Look-ups in named tables: a row name and a column name give one cell, copied from the table.

Table Mogu
	Gobid	Kipap	Lag	Sifetig	Dovor	Pir	Gapoma	Laf
Bigo	-151	36	252	-514	-418	299	-856	-621
Tol	-145	107	263	-1	281	-651	48	-7
Suz	-121	-63	269	81	25	-787	137	69
Doru	48	-318	-247	-436	323	-81	117	-376
Zodebev	-467	513	6	-38	-292	-295	-642	100
Linet	-160	-75	-32	-80	-17	-144	15	16
Ril	-4	145	-252	-14	113	454	-526	-394
Bebef	-251	-373	872	7	142	338	-522	-94

Ril, Kipap => 145
Suz, Sifetig => 81
Bebef, Gobid => -251
Tol, Gobid => -145
Doru, Gapoma => 117
Doru, Laf => -376
Suz, Gobid => -121
Suz, Laf => 69
Suz, Dovor => 25
Ril, Dovor => 113
Tol, Laf => -7
Zodebev, Laf => 100
Doru, Pir => -81

Bur:
|  | Povadi | Kek | Rimam | Bupip | Fak | Tevoku | Vak | Matub |
|---|---|---|---|---|---|---|---|---|
| Fopavum | 204 | 182 | 192 | 115 | 88 | 143 | 150 | 113 |
| Zal | 102 | 222 | 109 | 97 | 161 | 97 | 161 | 112 |
| Sok | 161 | 140 | 153 | 109 | 158 | 133 | 131 | 100 |
| Ginumiv | 207 | 2 | 193 | 135 | 124 | 160 | 75 | 121 |

Rimam of Fopavum = 192
Bupip of Sok = 109
Povadi of Sok = 161
Tevoku of Zal = 97
Tevoku of Fopavum = 143
Matub of Sok = 100
Fak of Fopavum = 88
Rimam of Ginumiv = 193
Matub of Ginumiv = 121
Vak of Zal = 161
Bupip of Zal = 97
Fak of Ginumiv = 124
Vak of Fopavum = 150
Matub of Fopavum = 113
Tevoku of Ginumiv = 160
Povadi of Ginumiv = 207

Dabovif =
cols = Dilipo, Gapulim
Nav: [15, 1]
Dufasup: [-2, 43]
Durigit: [40, 12]
Revik: [-13, -4]
Let: [6, -15]
Ruf: [-12, 81]
Zaliman: [19, -66]
Fif: [49, -2]

Nav, Dilipo => 15
Fif, Dilipo => 49
Dufasup, Gapulim => 43
Ruf, Gapulim => 81
Ruf, Dilipo => -12
Zaliman, Gapulim => -66
Nav, Gapulim => 1

Table Belebuf
         Pivana  Duv  Maf  Peb  Bodoze
Kipeme      133  144  142  135     151
Fofo        107  120  146  151     150
Zif         108   59  157  152     122
Zar         138  157  195  134     130
Tuni        152  151  139  133     156
Tak         129  117  153  141     118
Giropot     134  177  138  133     188
Bek         146  137  139  138     143
Nuzil       121  145  142  147     125
Nufe        152  137  146  147     139

Pivana of Nufe is 152
Duv of Fofo is 120
Bodoze of Zar is 130
Maf of Zif is 157
Peb of Tak is 141
Peb of Fofo is 151
Duv of Tak is 117
Pivana of Kipeme is 133
Bodoze of Fofo is 150
Peb of Bek is 138
Duv of Bek is 137
Pivana of Fofo is 107
Peb of Nuzil is 147

Moke.csv
,Gat,Vop,Kalor,Dudepor,Gizep,Ret,Mifil,Nurado
Lukoduv,107,32,188,-102,138,-101,535,82
Nif,131,11,485,144,345,76,-39,-423
Zav,-296,-58,55,400,105,412,482,-160
Gon,441,423,189,-215,-333,713,676,70
Gusef,323,152,32,252,169,-55,-161,227
Teru,-501,-163,-145,195,-148,240,-15,133

What is the Gizep of Zav in Moke? 105
What is the Gizep of Gon in Moke? -333
What is the Mifil of Gusef in Moke? -161
What is the Mifil of Teru in Moke? -15
What is the Ret of Nif in Moke? 76
What is the Nurado of Nif in Moke? -423
What is the Ret of Gusef in Moke? -55
What is the Gizep of Nif in Moke? 345
What is the Gizep of Teru in Moke? -148
What is the Nurado of Gusef in Moke? 227
What is the Vop of Gon in Moke? 423
What is the Mifil of Nif in Moke? -39
What is the Dudepor of Gusef in Moke? 252
What is the Ret of Gon in Moke? 713
What is the Kalor of Zav in Moke? 55
What is the Dudepor of Lukoduv in Moke? -102
What is the Gat of Lukoduv in Moke? 107
What is the Nurado of Zav in Moke? -160
What is the Ret of Lukoduv in Moke? -101
What is the Kalor of Lukoduv in Moke? 188
Row with the largest Dudepor: Zav

Table Lumel
	Vodi	Popogi	Vif	Ligelod	Medutum	Pufur	Vog	Pazazip	Bap	Piv
Rar	21	11	9	-16	-4	26	17	34	5	3
Luf	26	68	16	18	-6	-36	-9	2	37	-5
Ratiko	12	24	29	3	28	9	11	22	-15	-4
Lafen	21	42	13	10	31	18	23	7	-26	17
Rezufo	-10	54	19	0	1	-46	-3	-11	4	1
Niboz	1	-49	13	31	9	6	9	12	-2	24
Pek	26	58	20	7	-18	-17	45	0	3	-31
Nofose	15	73	16	-1	42	-53	24	9	25	14
Bimiso	3	59	19	-2	22	58	44	19	38	-15

Vodi of Lafen: 21
Piv of Bimiso: -15
Medutum of Rar: -4
Vif of Rar: 9
Bap of Rar: 5
Pufur of Lafen: 18
Pufur of Niboz: 6
Popogi of Pek: 58
Bap of Nofose: 25
Vog of Niboz: 9
Medutum of Luf: -6
Vif of Nofose: 16
Vif of Lafen: 13
Medutum of Pek: -18

Table Bedidof
columns: Dum, Pafeduv, Ner, Vapepu, Peb, Mis, Mopobu, Memuf, Dasizep, Tivuzem
Sozaro: [113, 84, 58, 161, 12, 103, 171, 125, 179, 152]
Pek: [145, 81, 75, 160, 19, 108, 177, 105, 189, 160]
Regiva: [71, 137, 132, 76, 180, 114, 59, 124, 48, 70]
Zom: [121, 130, 159, 72, 191, 120, 67, 93, 63, 84]
Kofavir: [166, 118, 171, 81, 178, 123, 89, 69, 92, 103]

What is the Dum of Kofavir in Bedidof?
166
What is the Tivuzem of Zom in Bedidof?
84
What is the Dasizep of Pek in Bedidof?
189
What is the Vapepu of Kofavir in Bedidof?
81
What is the Dum of Regiva in Bedidof?
71
What is the Ner of Kofavir in Bedidof?
171
What is the Mis of Pek in Bedidof?
108
Which row has the largest Mopobu? Pek

Rir.csv
,Nop,Lan
Fenufot,783,513
Satup,458,23
Pup,491,521
Rafof,689,422
Sud,302,490
Fur,620,591

What is the Lan of Sud in Rir?
490
What is the Lan of Fenufot in Rir?
513
What is the Lan of Rafof in Rir?
422
What is the Nop of Rafof in Rir?
689
What is the Nop of Fenufot in Rir?
783
What is the Nop of Satup in Rir?
458
What is the Lan of Fur in Rir?
591
What is the Nop of Sud in Rir?
302
What is the Nop of Pup in Rir?
491
What is the Lan of Pup in Rir?
521
Row with the largest Lan: Fur

